One vector is turned by the same rotation once a step. Each row is the vector after some number of steps, and that number follows the row.
The counts run from 0 to 139.
[ -4  -8  -2 -13 -24 -12   3  -9   1  14 -16   7 -16  11 -23   7  -9 -14
  10   4 -18  18  -3   4  14 -12  -9   0 -15  -6  -1  -1  -7   6 -18  -2
 -22  25  -5   9 -17   4   0  -8  -6  15  12  -6  -2  12   9  27   6  -4
  20  10 -13  15  -4   0  -2  -7 -18  -7  10  -5   7  -3 -18  -6  -8  -8
   8   4  -2 -11  11 -16   5  14   0   7 -22  -7   0 -11  -5  13] -> 132
[-13 -10  -8  -4 -11  -6  -7  -8  -7  18 -11   9 -13  20 -28  -7  -3  -1
  20   8  -3  25  -9   5   4 -20  -4  -4 -13 -11  -4   2  -6   5 -10  11
 -14  17 -11  16  -8   1  11  -5  -8   7   2   4   1  24   0  28   0 -16
  15  15 -13  14   9  -1  -1   6 -16  -6  12  -2  14 -10 -18   1  -1 -12
   9  10  -6  -4   9  -9  15  20 -12  -7 -21  -8   8  11  -7  -4] -> 3
[ -8 -10 -10   3 -14  -4   3  -7  -5  19 -13  10 -12   5 -27   7 -15   0
  21   1  -1  29  -4  16  17 -14  -4  -3  -6  -4  -6   3 -17   5   1  10
 -15  13  -9  11 -12  -1   1  -2 -13  13  11   2   5  29  -1  28   8   5
  13   7  -2  18   8  -6  -3   4  -9 -13  17  -3  12  -6 -14   3   4 -21
   8  11  -6  -7  13  -5   7  17 -15  -3 -19  -2   5   9  -2  -1] -> 85
[ -9  -1 -13 -12  -4  -3  -5  -9 -19   8 -16   6 -17  -2 -23   1  -6 -16
  21   7 -13  24  -5  15   0 -17 -13   1 -17  -8  -6   3  -7  -6  -8   4
 -13  20 -12   9   5   4   6  -4 -12   9  11   9  -4  26   4  18  15 -16
  15   1  -5  22  14  -2  -8   1  -6  -7   3   5   2 -10 -19  -5  -3  -6
  17   7  -4 -16  15 -17  13  10 -15   5 -22  -6   4  10  -9  -1] -> 80
[ -3 -13 -10 -15 -14 -15  -5 -20  -3  21 -23  24 -22   8  -9   7  -2 -15
   8  -5  -6  11 -10  11  -6 -14  -8  -9 -18   5  -3  -5 -12   2 -12   5
 -14  15 -11   6 -11   4   3  -4  -5  12  11   2  -8  15   0  30   4 -15
  25  12  -7  18  -8  -5   5  -2 -19  -9  -5 -13   1 -11 -16 -11  -4 -16
   7   2  -1  -5   2 -21   2   9  -4   1 -20  -6   0   2 -13   1] -> 35
[-14 -10  -2  -6  -6   2  -8  -5 -17   7 -14   6 -17  14 -35  -1   2 -15
  10  15  -7  31  -3   8  -2 -16   3   2 -21  -3 -15  -4 -12  -1  -9  10
 -13  14 -12  16   1  10   6   3 -10   3   2   9   4  25   7  13  13 -18
  12   7 -14  23   6  -3  -6   1  -4 -12  12   2   4 -12 -24  -3  -2  -5
  14   8   2  -6  15 -16  10  13 -17  -1 -12  -7   3  12 -10  -2] -> 1
[ -8 -11 -15   1 -19  -6   0  -6  -4  21 -17   9 -14   3 -23   8 -12  -2
  22   0  -1  21  -7  17  14  -9   2  -7 -10  -6  -1   0 -21   4  -7  10
 -17  13  -6   9  -9  -5   0  -3 -16  15   7   3   5  27  -5  29   6   8
  18  14  -1  15   8  -6   3   1 -13  -7  15  -1   7  -2 -18   1   6 -23
   6  11 -11  -8   6  -4  16  10  -8  -5 -23  -5   7   9  -5   1] -> 86
[-10 -23  -1   2 -10   1  -2  -5 -11  10 -19  11 -10   6 -28   2 -10  -4
  10   5   0  29   3  10   5  -5  -3   5 -32  -4 -12   2 -13  11 -13   3
 -16  13 -10  15 -17  -1  -8  -9  -7  16   5   0  -5  15   2  14  15  -1
  23   7  -3  19  -3   6  -1   1 -14  -9  14  -6   2   1 -14 -16  -3  -9
  16  -2 -11  -5  24 -20   4   2  -5   3 -15  -6  20  13  -1   8] -> 48
[ -4 -11 -14 -10  -6  -3  -6 -15 -19  25 -19  18 -18  17 -19  -3  -5 -20
  13   3  -3  16 -11   4   1 -12   5  -3 -15   3  -4  -6 -12  11  -6  -3
 -26   7  -2  12 -16  -3   5   2  -9  -1  12   5  -1  20   6  19   7 -20
  22  14 -16  19  -2  -8  -1  -1 -19  -3  15  -7  -7  -2 -11  -3   0 -15
  11  19  -2  -6  12 -11  10   9  -6 -12 -15 -13   3   2  -6   0] -> 123
[-10 -17  -9 -10  -2  -3   0 -19 -16  19 -16  12 -16  -3 -20   9 -10 -29
  15  -8   0  24  -7  22  -4 -19  -3  -6 -18   5 -13  -6 -20   4  -2  11
 -13   7 -14  10  -3   2   1   5 -10   8   8   6  -8  17   6  12  14  -9
  18  -1  -5  17   1  -9   2  -3 -10 -13   4 -13  -2 -11 -13 -11  -6 -12
   9   4  -2  -9  20 -17   0   4 -17   5 -15  -5   5  14   2   2] -> 17
[-14 -15  -6  -5 -26  -3   2  -6  -2  23 -15  -2 -16  -2 -25  12 -11 -12
  13  -3  -6  23  -2  14   4  -9  -3  -1 -10  -7   0  -1 -18   2 -17   8
  -6  16 -11  11  -6   3  -2  -2 -15  17   3  -4  -2  19  -2  25  14   3
  17   5  -6  17   6  -6   4  -5 -17 -13   3  -6  14  -4 -28  -7  -7 -10
   3  -1 -14  -5  10 -21  14   9  -3   6 -26  -7   6   5  -1   7] -> 8
[-12 -13 -12 -13  -3  -3  -8 -22 -15  20 -22  16 -19  -1 -19   8  -8 -23
   9  -6   1  20  -5  21  -5 -10  -1 -12 -17   6 -11  -6 -20   6  -5   7
 -17   5  -6  11  -8   2   0   8 -12  12   9   2  -5  14   7  17  14 -14
  21  -2  -7  20  -3 -11   5  -1 -16  -8   3 -13  -3 -16 -14 -10 -10 -17
   2   8   0  -7  16 -14   5   4 -10   2 -15  -7   1  10  -5   3] -> 16
[ -5 -10 -15  -5 -12 -12 -10 -12  -6   6 -19   9 -14  10 -13   3  -7 -13
  19  12  -8  14  -2   8  13  -8  -4  -5 -33  -7  -2  -1  -6   3 -15  -3
 -31  26  -5   9 -17   4   4 -13 -11  15   5  -1  -2   9   1  21   8  -5
  19   1 -10  19  -6  -2  -2  -4 -16   3  10  -6  -8  -3 -14 -11  -7  -8
  15   6  -4 -10  11 -19  10   5   7  10 -21  -5  11  -2  -8   9] -> 51
[-12 -13   1   6 -11  -7  -4 -17 -13  10 -15   4 -12  12 -26   0  -3 -25
  17  14   2  22  -1  13   8 -20   3   0 -25  -2 -13  -5 -10   0  -4   5
 -23  12 -13  11  -7  -1   9   5  -9   1   8   5   9  24  -2  13  11 -18
  19  -2 -15  24   4  -1  -6   2 -14   0  15 -12   5  -6  -9  -6   0 -10
  15  14  -1  -4  15 -18   6  14 -15  -3 -11  -3  10   4   1  -2] -> 21
[ -5 -15 -11  -7 -25  -2   1  -9  -3  23 -15   6 -18  11 -24  12  -7 -16
  13  -1 -11  20  -6  10  12 -10   9  -3 -10   7  -7  -3 -21   6  -5   3
 -22   9  -5  20 -17  -1  -2   3 -12   5   6  -1   5  19   6  27  12  -3
  20  14 -10  16   0  -9   3  -7 -16  -8  14  -4  -1   0 -17  -2  -1 -13
  10  16  -2  -4   8 -20   8  14   1  -9  -9  -9   3  -7   3   1] -> 25
[-13 -22  -4   1 -18  -4  -9  -1  -6  15 -18   9 -15  12 -21   7  -1   3
  13   8   5  22   4  15  10  -6   3  -2 -31   2  -6  -3 -18   3 -12   8
 -22  12  -9  11 -11  -2  -2  -4  -7  21  10   1   4  26  -8  24  12   0
  22  11  -5  18  -7   0  -1   4 -13  -1  14  -9  -4  -3 -19  -6   9 -16
   3  -2 -16  -6   1  -8  13   1  -2   4 -18  -2  12  13  -9   3] -> 67
[-12  -2 -12 -17   1   1  -7 -11 -13   5 -19  17 -16  -4 -15   7   1 -13
  17  -2  -4  27  -9  19   5 -13  -2 -15 -28   1  -6   5 -20   2   0  12
 -21  10 -13  11  -3  -1  -5   2 -20  26  11   9   3  15   6  17  10   0
  20  14  -9  14  -2   4   2  -3 -12  -3  12  -1  -9  -8 -20 -11  -1 -16
   8   4   1 -17  16 -15   9   5  -6   4 -11   1   8   8 -10   0] -> 77
[-14  -8  -7   2 -14  -4  -3  -9  -9  17 -15  11 -14   6 -32   2 -13   4
  17  10  -3  33  -2  14  11 -12  -8  -2 -16  -3  -9   1 -13   6   0   3
 -14  12  -8  16  -8  -3   1   0  -9   9  14  -1   5  29  -2  26  12  -8
  13  -3   0  21   3 -10  -6  13  -9  -8  14   1  12 -11 -13   1   0 -20
   8  11   0  -5  11  -3   4  19 -17  -9 -15   0   6  11  -6  -5] -> 84
[  0 -13   3  -1 -15  -7   3 -14  -8  18 -14  13 -21   2 -23   8  -5 -31
   4   1   3  13   0  18   6 -10 -13  -1 -21   1 -11  -3 -10   2 -10  10
 -15  12 -22  -1   3  -2   4   1  -8  13  17   5   0  24  -4  15   8  -7
  23   8  -4  20  -3   8   2   3 -11 -10   3 -14   5  -8 -12 -13   0 -17
  16  -3  -5  -9  14 -15   1  13 -21   3 -20   0   8  15  -8   3] -> 38
[ -8  -8 -13  -6 -14 -12 -14   3  -7   9 -14   4 -19   9 -18   1  -9 -15
  16   7 -14  13  -2  10  11  -8   0   6 -24  -8  -2  -7  -5   0 -20   4
 -16  18  -7   9  -7   7  10  -4 -15  27   9  -3  -2  15   8  24   9  -4
  17   7 -14  23  -3  -6   0  -6 -24  -4   6  -1   0  -2 -30  -3   0  -2
  10   6 -11 -11   0  -8  11   8   6   7 -26   2   5  -1 -13  12] -> 71
[ -9 -11  -2   0 -17  -2  -4   0  -7  10 -18   0 -21   2 -32   7 -17 -13
  15  10  -7  28   1  18   8  -2   3   2 -16  -8 -11 -12 -19  -3 -17  11
 -11  13  -5   3  -4   9  -2   3 -20  16  -1   4   2  19   8  18  15   0
  13   0  -5  23   5 -13  -1  -6  -7 -11  13  -3   5  -3 -28  -2  -5 -12
   5   5  -5  -4  13 -13  10   2  -7  10 -23   3   2   9  -3  14] -> 89
[ -8 -12 -12  -5 -18  -5   2 -12  -8  26 -14   8 -14  12 -23   5 -12 -12
  15  -3  -8  20  -7   7  13 -17   5  -1  -8  -2  -2   0 -12  10  -8  -2
 -19  12  -7  16 -21  -5   6   1  -7   3   9  -3   2  23   5  27  10  -7
  17  11 -12  15   4  -4  -2  -4 -23 -10  16  -2   6   1 -10  -2  -1 -11
   9  16  -5  -7  12 -10  13  18  -5 -12 -16 -13   3  -7  -1   0] -> 24
[ -9  -8  -1   0  -5 -12 -11  -6  -6   8 -18  13 -15   9 -25  -6 -16  -9
  20   4  -9  19  -2   7   2 -10   2   1 -17 -15  -8 -16 -10   3 -23   7
  -8  16  -4   5  -7  13  13  -6 -15  20   3   3  -5  14  10  21   6  -9
  16  10 -14  21   7 -10  -1  -2 -23  -6   7  -3  10  -1 -29   3  -6 -15
   6  10  -5  -2   6 -14  14   2  -2   4 -22   1   6  11  -6  14] -> 91
[-12 -18 -10  -8 -26  -2  -3  -8  -2  21 -15   3 -16   9 -32  10  -3  -1
  12   3  -2  28  -5  19  11 -11   2 -10 -12   1  -6   0 -19   4  -3  12
 -16  14 -10  13 -12   1  -6  -1 -13  14  -5  -3   3  24  -4  30   6   1
  13   6  -1  16  -8  -9   7  -3  -5  -7  16  -6   6 -14 -15  -3  -7 -12
   0   3 -10  -1  10 -11   7  15  -8   1 -20  -7   5   7  -2  -2] -> 6
[ -9 -26 -10   4 -10  -1  -5  -7 -12  14 -19  10 -15  12 -22   3  -8  -4
   8   5   4  20   3   8   4  -2   3   1 -34   2 -12  -3 -15  16 -13   5
 -21   7  -9  17 -17   0  -5  -6 -13  14   6   2  -2  15   3  17  13  -6
  19   8  -3  20  -6   1   6   1 -12  -7  11  -7  -6  -2 -17 -12   2 -13
  17   1 -10  -3  19 -23   0   1  -2  -1 -13  -2  19  18  -5   3] -> 47
[ -8 -13  -7 -12 -16 -11  -5 -19  -6  18 -19  21 -24   4 -12  13  -3 -20
   5  -1  -4  14   2  15  -6 -14  -8  -6 -21  11  -8   0 -19   0 -11   1
 -15   8 -15   9  -7   4   0  -1  -4  12  18   5   2  17  -2  25   8 -16
  25   6  -4  21  -9  -3   6   5 -15  -8  -5 -17   2 -12 -16 -15  -4 -19
   8  -4   2  -6   5 -23  -2   8  -9   0 -15  -3   3   4 -13  -5] -> 36
[-15  -3  -8  -7 -15  -2  -9 -11 -11  22 -11  10 -21  15 -28  -2   1 -12
  11  11  -3  20  -9   8   8  -8   6  -8 -16  -4  -6   2 -12   8  -3   2
 -20   9  -9  19 -11  -6   8   3 -19   7   9  -2   9  22   3  23   4 -16
  13  11 -16  18  -2  -3   2   1 -24   2  16  -4   3 -12 -19   2   0 -13
   6  13  -2 -10   7  -7  13  23 -10 -13 -13  -4   3  -1 -11  -5] -> 103
[-11 -12   0  -6 -14  -5  -8 -12 -15   6 -10   2 -19   3 -23   6   5 -24
  10   2  -3  16   3  22  -1 -18   1  -5 -27   0 -11  -8 -14  -2 -11   7
 -16  10 -17  12   4   5  13   7  -9   8   9   2  -2  23  -3  12  17 -16
  14  -1 -12  23  -3  -3  -2  -3 -14  -9  -1  -5   5 -11 -26 -11  -5  -1
   8   2  -5  -9  12 -10  11  10 -14   3 -22  -5   1  11  -7  -4] -> 99
[ -9 -10   4  -3 -15 -10  -6 -14   2   4 -18  14 -17  12 -26   1  -2 -14
  11   9  -7  18  -1   2   5  -4   1  -9 -25 -11  -6  -5 -12   0 -24   9
 -18  19 -10   1 -14   7   0  -5 -16  11  -3   8   5   7   4  19   0  -7
  24  21 -19  17   0   9   5  -6 -19   1  14  -6   5   0 -19  -9  -5 -16
  12   3  -2  -3  16 -28  12   6  -4   4 -14  -2  14   4  -3  10] -> 30
[-11  -6   5   2  -3  -3  -2 -17 -14  10 -17   8 -18   2 -27  -2 -13 -32
   8   5  -3  19   0  11   6  -8  -2   0 -23  -6 -13  -7  -9   6  -8   0
 -18  10 -13   2  -2  -1   9  11 -12   6  16   1   2  17   8   4  12 -16
  22   0 -13  24   1   0  -5   3 -19  -2  14 -11   7  -6 -16  -6  -3 -14
  12  11   2  -9  23 -10   4   9 -21   1 -13   1   4   8  -1  10] -> 120
[  1 -10 -14  -8  -9  -3  -5  -6 -18  31 -16   9 -20  18 -30  -2 -16 -20
   6   5  -3  15  -8   3  10  -2  -3  10 -11   0  -6  -4  -7  15 -11  -2
 -24  10  -6   7 -10  -4   0  -2 -11  10  12  -5  -3  22  10  18  12 -12
  18   4  -9  24  -4  -9   2   3 -11  -7  14  -7  -5  -5 -15  -2   2 -11
  14  10  -9  -8  12  -4   2  11 -11  -7 -24  -7   4   7  -7   9] -> 43
[ -8 -15   7  -3 -15  -6   0  -8  -1   7 -18   8 -12   9 -28   1  -5 -12
  10   0 -11  23   2   5   6  -5  -2   0 -18 -10  -7  -2 -17   3 -23   8
  -9  14 -12   9 -10   7  -1  -4 -13  12   3   7  -1  10   7  17   7  -4
  21  22 -14  13   3   7   3  -5 -19  -8  11  -4  10   3 -22 -12  -5 -16
  13   1  -2  -3  18 -31  10   6  -3   2 -13  -5  12   4   0  13] -> 29
[ -4 -12 -12  -4 -16 -11  -9 -13  -8   3 -17   8 -20   6 -16   7 -11 -10
  17  10 -13  19   1  10  11 -13  -7   0 -29   0  -9  -2  -8   3  -9  -6
 -29  23  -4  12 -18   5   2  -9  -9  13   9  -2  -3  11   8  24  11 -11
  15  -4  -5  24 -10  -6  -4  -4 -14   0   7  -2  -5  -9 -11 -11 -10 -10
  11   4   2  -9  12 -18  -3   8   4  10 -16  -2   3  -7  -9   7] -> 52
[  7  -8 -14  -1 -11 -13  -1 -12  -3   9 -13  19 -19   6 -15   8 -14 -14
  16  -6 -17  13  -5  14   9 -16 -13  -4 -18  -3  -9  -4  -8  11 -11   5
 -19  22 -12  10 -12   6   7  -9  -9  18  13   1  -5  16   6  30  11  -3
  16   6   0  20 -10  -4   2   0 -15 -14   2   1   4  -6 -17  -5  -8 -16
  18   8   7  -9  13 -16  -5  16  -6   4 -19   3   4   4 -10   4] -> 54
[-11 -20   6   0 -21  -7  -4  -8   0   6 -15   3 -14  17 -27   7   4 -14
  12  15  -6  21   4   6  12 -11   3  -1 -30  -2  -7  -3 -10  -1 -14   5
 -22  17 -12  10 -13   5  -2  -5 -10   5   1   3   7  20  -5  19   7  -8
  24  14 -13  19  -5   6  -1  -3 -12   1  18 -11   2   0 -15 -14   0 -10
  13   2  -5  -3  11 -24   7   9  -3   3 -10  -4  15   2  -1   5] -> 129
